Small tables with named rows and columns. After each table, cells are looked up by row and column.

ber:
         semu  gese  vos  lage  lok  badi  gul  sipin  vilod  tif
gan       246   245  245    42  245   245  245     43     43   44
tufuz     143   238  243   147   90    98  165     80     72   44
tetub      83   171  151   236  132    76   49     41    218   55
babadi    242   183  204    50  201   213  214    218    167  140
vuveka     84   245  244   221   54    53   71     45     86   42
tudomi    241   199  212    50  193   207  219    205    144  119
kidisof   119   245  243   221   55    58   78     52     95   44
gam       243   244  245   243   41    46   43     43     68   43
zisigen   242   183  207   189  172   139   51     83    232   93
kalik     243   210  229   175  134   123   85    180    217  108
vuz       152   237  243   222   70    72   69     58    148   43
depi      243   142  133    69  191   177   84    204    208  181
pezana    244   125  120    53  236   221  100    157    230  172

pezana, badi -> 221
gan, tif -> 44
depi, gul -> 84
gam, tif -> 43
babadi, lok -> 201
kalik, tif -> 108
kidisof, tif -> 44
vuveka, vos -> 244

kipevi =
fields: zunor, dib, fem, pinipa
sefep: [60, 94, 77, 107]
fuvu: [21, 97, 61, 133]
zufekeg: [244, 102, 172, 63]
mus: [20, 71, 40, 124]
malo: [150, 81, 110, 79]
faz: [127, 92, 109, 80]
pup: [162, 95, 127, 78]

sefep, fem -> 77
zufekeg, zunor -> 244
pup, dib -> 95
malo, dib -> 81
pup, pinipa -> 78
faz, dib -> 92
malo, zunor -> 150
sefep, dib -> 94
mus, fem -> 40
sefep, zunor -> 60
sefep, pinipa -> 107
pup, fem -> 127
fuvu, dib -> 97
mus, pinipa -> 124
faz, fem -> 109

dakam
columns: sok, sugin, rosila, zuronud, keki, siz, relose, bov, mogido
kufel: [131, 126, 126, 190, 146, 112, 100, 141, 103]
lofi: [113, 122, 125, 131, 120, 125, 117, 122, 135]
foza: [121, 114, 108, 107, 103, 140, 122, 101, 137]
zalodel: [86, 145, 156, 133, 125, 100, 123, 147, 158]
sor: [129, 109, 124, 124, 139, 133, 123, 131, 112]
dasel: [118, 120, 65, 171, 54, 146, 79, 48, 160]
poro: [149, 197, 153, 155, 136, 50, 143, 157, 88]
tuk: [146, 113, 115, 117, 134, 133, 129, 123, 99]
sutu: [161, 101, 100, 101, 132, 148, 133, 110, 87]

What is the bov of sutu in dakam? 110
What is the zuronud of foza in dakam? 107
What is the sugin of lofi in dakam? 122
What is the sok of tuk in dakam? 146
What is the keki of foza in dakam? 103
What is the siz of tuk in dakam? 133
What is the zuronud of lofi in dakam? 131
What is the siz of poro in dakam? 50
What is the siz of sutu in dakam? 148
What is the bov of lofi in dakam? 122
What is the rosila of poro in dakam? 153
What is the bov of dasel in dakam? 48
What is the sok of sutu in dakam? 161
What is the relose of tuk in dakam? 129
What is the sugin of sor in dakam? 109
What is the sok of zalodel in dakam? 86
What is the relose of foza in dakam? 122

rikatur.csv
,kudi,daki,kagu,mubigiz,vozuni,poros,vum,fen
nel,50.774,50.864,43.362,40.927,45.275,59.226,48.864,44.623
mem,67.188,62.706,65.865,54.498,55.135,48.298,51.460,49.525
dup,76.660,72.876,69.831,68.704,76.346,65.501,70.094,56.083
von,27.764,34.589,28.148,45.599,57.251,36.022,42.002,23.145
denemi,48.267,44.649,53.891,53.390,42.194,52.224,39.208,64.886
deko,49.192,40.947,44.092,32.319,42.136,45.756,39.887,33.251
fisevel,51.537,50.463,51.970,54.317,52.912,45.152,46.003,45.734
nas,34.868,30.575,36.238,30.970,28.975,32.614,25.119,30.017
limeni,38.542,33.269,42.913,39.095,35.461,38.452,33.751,37.983
lom,57.240,55.491,37.515,47.122,68.824,57.416,48.282,33.426
divomap,51.344,53.661,57.106,49.659,45.483,52.107,51.883,53.211

What is the fen of limeni in rikatur?
37.983
What is the vum of dup in rikatur?
70.094
What is the kudi of mem in rikatur?
67.188
What is the poros of mem in rikatur?
48.298
What is the kagu of von in rikatur?
28.148
What is the poros of limeni in rikatur?
38.452
What is the vozuni of mem in rikatur?
55.135
What is the vum of limeni in rikatur?
33.751
What is the vozuni of limeni in rikatur?
35.461
What is the vozuni of nas in rikatur?
28.975
What is the kagu of dup in rikatur?
69.831
What is the kagu of limeni in rikatur?
42.913
Row with the largest kudi: dup

lanokup:
|  | logu | sak | ret | nobi | badi | kan | vakare | malapu | lofor |
|---|---|---|---|---|---|---|---|---|---|
| gemiz | -84 | -2 | 34 | -3 | 5 | 17 | 59 | 68 | 24 |
| num | 87 | 15 | -13 | 25 | 15 | 7 | -29 | -38 | -3 |
| kudefe | -70 | 2 | 34 | 2 | 8 | 19 | 57 | 64 | 25 |
| vonumu | -49 | 5 | 29 | 5 | 11 | 18 | 44 | 51 | 24 |
| femekev | 15 | 58 | 58 | -17 | 14 | 6 | 25 | 36 | 37 |
| bez | -76 | 2 | 35 | 0 | 7 | 18 | 58 | 66 | 26 |

What is the nobi of gemiz in lanokup? -3
What is the malapu of bez in lanokup? 66
What is the kan of vonumu in lanokup? 18
What is the nobi of femekev in lanokup? -17
What is the nobi of bez in lanokup? 0
What is the vakare of femekev in lanokup? 25
What is the logu of bez in lanokup? -76
What is the kan of gemiz in lanokup? 17
What is the nobi of kudefe in lanokup? 2
What is the malapu of gemiz in lanokup? 68
What is the sak of femekev in lanokup? 58
What is the ret of bez in lanokup? 35
What is the vakare of vonumu in lanokup? 44
What is the nobi of num in lanokup? 25
What is the logu of num in lanokup? 87
What is the lofor of gemiz in lanokup? 24
What is the ret of femekev in lanokup? 58
What is the badi of bez in lanokup? 7
What is the lofor of kudefe in lanokup? 25
Which row has the largest nobi? num

